Turns in one plane each, and the order they were made in; the first pair answered
J_224:
-2.100 -0.241  1.704  0.600 -0.448  1.009 -0.192 -0.870 -0.559  2.051  1.356  0.242 -1.425 -> -2.017 -0.822  2.080  0.666 -0.402  0.960 -0.851 -1.438 -0.338  1.907  1.278  0.370 -1.253
 1.057 -0.246 -0.839 -1.350 -0.350 -0.167 -0.854  0.371  0.774 -0.815 -0.807  0.308  0.900 ->  0.823  0.271 -0.865 -0.887 -0.537 -0.353 -0.306  1.189  0.989 -0.451 -0.611  0.244  0.643
 0.193  0.136 -1.282  1.567  0.596  0.237  0.203  1.009 -0.979  1.244  0.557 -0.719  1.035 ->  0.738 -0.757 -1.210  1.291  1.136  0.059 -0.416  0.324 -1.070  0.864  0.256 -0.512  1.357
 0.450  0.183  0.632  0.489 -0.103 -1.188  0.702  1.125 -1.470 -1.159  1.197  1.290  0.261 ->  0.680 -0.390  0.744 -0.267  0.283 -1.260  0.374  0.686 -1.784 -1.229  1.308  1.776  0.572
J_656:
 0.208  3.305  0.466 -0.385 -0.140 -0.208 -0.198  1.686  1.889  0.466 -0.080 -1.619 -2.383 ->  0.011  1.789 -0.149  1.321 -1.326 -1.594  1.631  1.564 -2.565  0.829  0.222 -2.022 -1.295
-0.270  2.216  1.234 -0.077 -0.117 -0.642 -1.765 -0.807  1.017  1.891 -2.007 -0.358 -0.780 ->  1.400  2.409  0.447  0.245 -1.768 -2.226  0.690  0.938 -0.442  0.027 -1.894 -0.369 -0.256
-1.077  1.184  0.771  2.495  0.240 -0.298  1.111  1.886  0.112  1.344 -0.353  0.129 -2.014 -> -1.022  1.415  0.899  2.368  0.062 -0.378  0.634  2.011  1.133  1.141 -0.342  0.243 -1.832
J_529:
 0.618 -0.751 -0.554  0.608 -0.568 -0.407  1.249  0.111 -0.579 -0.389  1.223  0.545  0.047 ->  1.053 -1.632 -0.708 -0.307  0.017  0.238  0.392 -0.833 -0.418 -0.857  0.750  0.864  0.354
-0.030  0.538 -0.338 -0.926  0.536  1.293 -1.094  0.441  2.364  0.006 -0.550 -0.141 -1.171 -> -0.414  1.534  0.128  0.111  0.050  0.469  0.529  1.834  1.581  0.001  0.159 -0.018 -1.679
 1.578 -0.867 -0.338 -0.681 -0.479  0.488 -1.229  0.175  1.126 -1.881 -0.316 -0.230  0.512 ->  0.251  0.057  0.392 -0.834  0.164  1.007 -1.503 -0.194  2.365 -0.750  0.066 -0.098 -0.346
-0.936  1.307 -0.838  1.798 -2.071 -1.290  1.276  2.079 -1.977  2.120 -0.219 -1.291  1.065 ->  0.797 -1.184 -1.669  0.111 -2.214 -0.889  0.255  0.476 -2.297 -0.021 -1.342 -1.227  2.713
J_572:
 0.410  0.193 -1.018  0.404 -0.007  0.234  0.116  0.146 -0.558 -0.515 -0.039  0.383  1.003 ->  0.525  0.393 -0.899  0.199 -0.186  0.541  0.159  0.215  0.045 -0.467 -0.279  0.202  0.941
-1.689  0.526 -0.535  1.178  0.689  0.752 -0.577 -0.796 -2.339  3.137  0.344 -1.530 -1.063 -> -1.377  1.504 -0.573  0.809  0.500  1.593 -1.015 -0.473 -1.320  3.621 -0.178 -1.786 -0.929
-0.461  3.019 -1.083 -0.857  0.977  1.649 -1.696  1.148  2.358  3.194 -1.428 -0.306 -1.128 -> -1.333  3.149  1.137 -0.193  1.426 -0.627  0.569  1.562  2.855  2.451  0.540  1.055 -2.630
Now pairs of rows:
(2 to 3 turns a pair)
-0.114  2.267 -0.912 -0.379  0.388  1.860 -1.544  1.011  2.775  0.977 -0.939 -0.476  0.220 ->  1.100 -1.881 -0.683  0.621 -0.939 -1.797  0.883  0.068 -2.739 -1.671  0.148  0.488  1.863 -> J_572 then J_656 then J_529
 1.313 -1.026 -0.326 -2.393  0.050  0.275 -0.970 -0.082  1.581 -1.884 -0.040  0.093  0.418 -> -0.344 -0.986  1.076 -0.211  0.108 -2.219  1.635  0.332 -1.296 -1.052  1.276  0.616 -0.367 -> J_529 then J_572 then J_656
-0.661  0.678  1.337  0.405  0.343  1.365  1.155  1.380  0.921 -1.590  0.975  0.612 -1.838 ->  0.351 -1.341  0.989 -1.443  0.479  1.700 -0.708 -0.143  0.992 -2.777  0.489  0.661 -0.649 -> J_529 then J_529 then J_529
 0.308 -0.511 -0.689  0.974 -1.123 -0.808  1.891  0.926 -2.136  0.187  0.277 -0.592  0.669 -> -0.509  1.382 -0.620  0.741 -0.188  1.351 -0.174  0.885  0.449  2.240 -0.634 -0.937 -0.660 -> J_572 then J_656 then J_529
-0.034 -0.185 -0.839  1.127 -1.586 -1.033  1.584  0.857 -2.498  0.028 -0.246 -0.077  0.569 -> -1.640  1.566  0.807  1.419 -0.180 -0.789  1.603  0.785 -0.093  0.944  0.668  0.295 -1.412 -> J_656 then J_572 then J_529
 1.133 -0.140 -1.341  0.207 -1.620  0.123 -0.595  1.175  0.158 -1.328 -1.988 -0.494  1.659 ->  1.305  0.281  0.013 -0.332 -1.041 -0.465  0.040  1.211  2.065 -2.351 -1.305  0.252  0.701 -> J_572 then J_572 then J_529
-0.617 -1.901  0.892  0.209  0.805 -1.035  0.907 -2.052 -1.089  0.300  2.088 -1.209 -1.828 -> -0.990  0.349 -0.680  0.359  0.522  1.585 -0.844 -1.379 -0.087  2.392  0.738 -2.375 -1.488 -> J_572 then J_572 then J_529
-0.508 -1.105 -0.198  1.332 -1.154 -1.606  1.368 -0.190 -1.929 -0.237  0.253 -0.335  0.662 -> -1.095  0.263 -0.733  0.330  0.028  0.713 -1.738 -0.910  0.186  1.978 -1.191 -1.242  0.626 -> J_572 then J_529 then J_529
 0.881 -2.661 -0.316 -0.856 -0.024  1.866 -2.417 -2.697 -1.185 -0.582 -1.201 -0.889  2.407 -> -2.001  2.347  2.528  2.366 -0.104  0.479  1.978  1.446  0.701  1.427  1.132 -0.510 -1.668 -> J_529 then J_572 then J_529
